In the data rows, the value 128 means zero.
What is the hidden score of each row? Scores go from 0 to 40, and 20 is about the middle. The score is a weighted sum of the row's numbers plus the product of two more (or one squared), each taken from its middle value.
[116 130 161  95 120  87 137  63 157 128 150 100  80 176 142 152] ~ 21
[157 112 102 101 131 252  99 123 115 133  54 232 145 133  24 123] ~ 28
[130 121 108 113 109 124 132 143  88 141 166 118 150 104 137 110] ~ 14
[127  76  73  91 128  87 130 124  88 128 133 121 158 130 185 121] ~ 10
[148 173 150 177 171 124 128 167 156 116 119 115 131  94 127 134] ~ 21
[128 196 172 182 121 139 136 190  85 130 181 116 165  74  95 104] ~ 27
[104 157 179 166 106 168 112 106 185 141 137 140  47 162  75 135] ~ 37
[126  50  61 121  83 116 126 121  52 148 117 131 136 147 149 126] ~ 8
[140 183 161 178 105 142 116 190  94 141 197 146 160  72  90 101] ~ 18
[118 138 159  96 112  67 143  64 151 128 151  67  70 176 151 148] ~ 24
[141 158 146 143 152  87 135 147 130 122  94  98 127 130 173 145] ~ 24
[130 128 126 146 122 109 133 154  79 134 104 101 151 120 172 116] ~ 14
[143 159 142 113 159 109 130 130 131 126 110  89 145 113 153 131] ~ 23
[ 94 150 179 142 107 156 125  84 179 132 154 140  59 163  89 146] ~ 25
[137  90 100 113 146  85 133 112 124 127  68 104 126 179 192 140] ~ 16
[144  22  36  54 183 131 120  64 166 124  76 165 128 172 178 150] ~ 9
[123 117 112 121 145 111 125 144 112 126 118 111 161 111 147 148] ~ 14
[111 161 193 145 109 154 132  79 181 118 140 165  53 169 109 161] ~ 26
[123 109  90 144 115 113 135 161  87 119 154 111 169  70 140 176] ~ 14
[115 169 141 158 127 134 133 188  80 133 188 113 155  78  99  85] ~ 19
[149 182 167 154 119 135 114 180  87 122 179 127 156  72  87  87] ~ 19
[138 101  82 121 111 113 127 138  85 142 161 123 175 108 155  99] ~ 10
[149 114 103 125 140 211 103 136 139 133  83 194 130 111  73 143] ~ 24
[115 171 195 189 105 165 123 126 186 127 146 152  45 160 110 160] ~ 23
[124 164 138 163 109 134 144 196  86 153 190 117 165  68 113 112] ~ 17
[108 152 185 175 116 158 126 106 184 142 138 163  43 169 111 137] ~ 19
[148 164 150 170 168 123 126 169 152 114 122 113 126  93 126 131] ~ 22
[143  68  81 113 151  98 131 110 141 123  62  99 121 171 173 157] ~ 19
[125 122 122 137 128  35 142 139  77 129 156  55 153 154 193 159] ~ 26
[118 152 193 159  99 161 116  87 183 133 134 157  61 173 103 145] ~ 20
[147 138 117 112 164  91 130 137 136 121  86  91 143 120 156 147] ~ 22
[115 129 146  96 111 142 122  82 164 124 106 153  91 177 127 110] ~ 19
[121 183 157 165 120 138 134 169  86 123 186 115 156  68  77  90] ~ 21
[143 106  96  86 122 255  95 106 146 141  50 255 134 139  19 120] ~ 23
[130 109  98  96 100  69 140 122  55 137 148  53 150 115 161 107] ~ 17
[144 163 148 117 152 108 133 133 113 122 113 105 141 114 154 131] ~ 29
[114 150 169 118 123 139 123  82 169 125 101 143  66 201 119 116] ~ 26
[151 134 129 127 151 129 131 132 129 127 110 123 133 105 121 142] ~ 22
[126  67  67  78 137 120 126  94 104 128 113 111 142 145 147 140] ~ 16
[108 115 146  84 112  78 137  53 153 133 156  89  77 176 150 148] ~ 19
[129 163 151 131 113 153 133 146  85 131 153 135 161  81  79 101] ~ 22
[142  54  63  32 166 109 128  52 165 118  54 112 116 184 148 147] ~ 25
[146 150 141 127 173 112 130 127 150 114  97 123 130 131 167 141] ~ 27
[130 116 106  83 115  77 157 111  76 137 165 117 143 112 201 129] ~ 37
[122  23  37  71  88  88 144 122  62 139 152  84 135 135 147  80] ~ 26
[127 180 180 168 122 140 127 173  75 137 180 129 165  69 105  85] ~ 16
[153 144 125 130 150 155 127 144 141 127 116 139 123  94  99 137] ~ 26
[118 130 123 169 124 110 136 192  83 131 128 101 172  82 134 146] ~ 14
[109 107 134  84 103 169 113  50 168 136  92 171  56 218  97 112] ~ 22
[104 167 167 164  90 168 132 101 192 129 145 149  46 152  74 166] ~ 30
[149 130 118 130 151 137 123 140 139 122 115 136 136 104 120 134] ~ 19
[144 148 136 122 176 118 129 132 156 113 107 121 132 114 143 135] ~ 22
[111 130 149 107 117 140 119  84 188 117  96 156  74 194 132 108] ~ 18
[148  37  39  65 182 137 123  82 153 117  61 128 130 165 129 153] ~ 26
[143 126 109 121 166  96 129 137 146 116  97 101 146 116 163 149] ~ 17
[119 172 154 161  98 134 126 165  81 135 201 101 183  61 130 100] ~ 11
[104  74 112  90 152 125 127  58 210 112 103 132  72 213 139 118] ~ 18
[131 161 165 170 127 141 124 186  92 140 184 119 173  63 103 112] ~ 12
[103 128 145 137  96  82 135 131 113 137  84  82 128 151 185 144] ~ 14
[117 139 162 106 117  57 141  72 152 129 164  45  72 169 155 150] ~ 26
[110 158 175 178 109 156 129 104 200 129 154 151  46 156  87 142] ~ 23
[132 146 128 159 107 150 133 180  81 142 181 139 158  80 133 120] ~ 18
[142 142 130 163 153 126 135 161 141 130 110 114 129 100 123 141] ~ 22
[144 129 115 110 182 118 126 124 157 114 104 118 143 119 129 127] ~ 20
[117 106 150  89 109 157 121  44 170 135 124 178  60 200 122 129] ~ 19
[146  90  76 120 123 231 113 140 117 133  89 208 136 113  36 115] ~ 25
[125 164 148 160 106 137 121 177  89 129 189 128 157  77  90  98] ~ 14
[119 133 128 123 113 145 130 154  85 130 132 128 164  97  91  93] ~ 17
[146 133 116 125 148 142 126 126 139 130 109 127 131 103 109 141] ~ 23
[150 118 104 102 140 151 124 111 128 126 102 139 127 119  81 131] ~ 27
[113 175 197 173 116 164 133 119 184 134 143 155  51 153  86 145] ~ 26
[122 113 132  90 129  38 139  94 114 122 167  63 123 154 207 169] ~ 17
[ 96 123 142 155 111  82 135 144 150 130 102  81 128 144 196 132] ~ 11
[102 164 165 155 104 141 131 199  86 154 208 105 151  69  81  91] ~ 18
[110 184 217 186 116 154 121 117 190 132 157 146  63 146  85 146] ~ 22
[149 108  97 100 123 246  95 129 125 134  64 226 146 126  26 101] ~ 23
[112 112 139  90  92 150 130  51 181 131 127 161  47 192 115 131] ~ 22
[142 146 128 149 177 118 128 157 159 121 106 113 133 115 133 130] ~ 19
[117  89  88 126 145 113 128 145 118 119  94 121 173 143 128 131] ~ 12
[135 172 151 165 116 141 121 197  84 123 190 121 170  73  93 106] ~ 19
[126 143 130 173 133 135 142 182  83 125 171 104 145  67  80  99] ~ 25
[138 111 117 138 105 114 146 171  81 126 169 107 161  94 134 102] ~ 12
[146 106  89 105 159 107 131 140 115 122  60 107 162 120 159 140] ~ 19
[126 177 171 176 111 124 146 189  88 144 182 130 169  78  84 114] ~ 23
[153 172 143 172 120 141 141 174  87 138 185 132 152  69  93  98] ~ 26
[136 149 142 116 121 143 124 151  84 134 162 120 159  92  79 101] ~ 21
[145 107 103 129 173 105 130 130 150 114  85 105 129 141 168 146] ~ 18
[149 178 153 168 169 121 133 162 155 112 123 111 130  94 130 142] ~ 24
[124 120 117 132 115 112 133 157  93 127 131 102 166  98 128 154] ~ 16
[112 109 130 120 146 108 128  97 154 121 114 128 118 187 137 124] ~ 18
[100  71 113  72 141 105 135  55 230 128 103 155  53 212 181 104] ~ 8
[102 168 210 180 106 171 134 113 186 126 154 160  59 151 102 135] ~ 20
[137 163 134 155 112 145 106 161  80 138 182 125 161  76  98  94] ~ 14
[125  78  79  92 128  84 142 125  73 134 128  88 155 132 165 152] ~ 15
[120 149 156  59 124 137 122  71 152 124 104 131 109 162 110 114] ~ 27
[100 105 126 138 112  83 138 127 151 128 113  89 121 151 179 128] ~ 12
[123 170 176 173 106 153 119 202  96 109 194 127 163  68  80  88] ~ 16
[148 169 150 184 166 120 131 184 132 121 117 118 140 102 140 128] ~ 21
[119 160 128 153  93 128 130 177  80 135 198 143 146  85 128 104] ~ 24
[ 95  91 110 133 109  89 136 116 152 130 116  93 100 154 163 119] ~ 23
[126  99  95 135 128 107 129 159 111 128  87 101 156 107 125 148] ~ 26
[107 151 178 185  98 159 117 119 189 134 132 167  53 164 110 140] ~ 17
[149 161 150 150 161 125 130 152 147 123 117 113 132 102 136 142] ~ 22
[122 104 101 126 127 101 131 159 123 132 100 123 165 100 162 174] ~ 10
[143 178 156 162 177 126 123 156 154 112 120 125 142  93 125 132] ~ 22
[103 109 127 129 122  87 129 106 173 117  98 115  98 168 189 141] ~ 10
[126 156 133 199 124 143 131 176  81 125 187 108 165  67  96  76] ~ 13
[142 148 136 153 153 129 133 155 140 126 115 116 128 100 121 148] ~ 23
[104 128 126 206 126 125 125 182  83  97 193 143 164  76 115  95] ~ 5
[142 114 103 128 182 128 123 133 158 118 105 124 129 122 120 141] ~ 21
[140 182 156 160 126 134 147 178  76 140 176 113 150  80 110  94] ~ 31
[118 138 141 149 128 136 108 161  89 118 187 124 163  83 140 107] ~ 8
[124 133 118 137 109 115 132 149 116 135 113 107 146 114 188 121] ~ 11
[109 170 191 178 111 164 117 101 184 137 140 153  46 158  98 157] ~ 24
[142 177 171 161 116 137 134 179  79 122 182 138 149  70 103 103] ~ 24
[ 95  92 129 144 116  88 128 108 150 116 116 102  96 152 181 159] ~ 21
[132 168 141 164 100 144 135 191  85 149 181 129 153  75  93  78] ~ 16
[147  97  94  92 126 255  95 108 143 137  37 255 146 142  28 113] ~ 21
[115  36  59  68 168  83 131  66 147 117  80 125 144 212 191 106] ~ 12
[131 113 100 100 150  99 132 136 104 123  69  99 180 112 173 172] ~ 18
[126 115 101 120 120  65 146 142  88 128 151  84 164 126 174 133] ~ 21
[131 161 139 159 101 140 129 173  89 149 181 127 169  80  90  93] ~ 14
[146 145 135 154 175 116 125 157 164 116 106 117 138 114 132 131] ~ 17
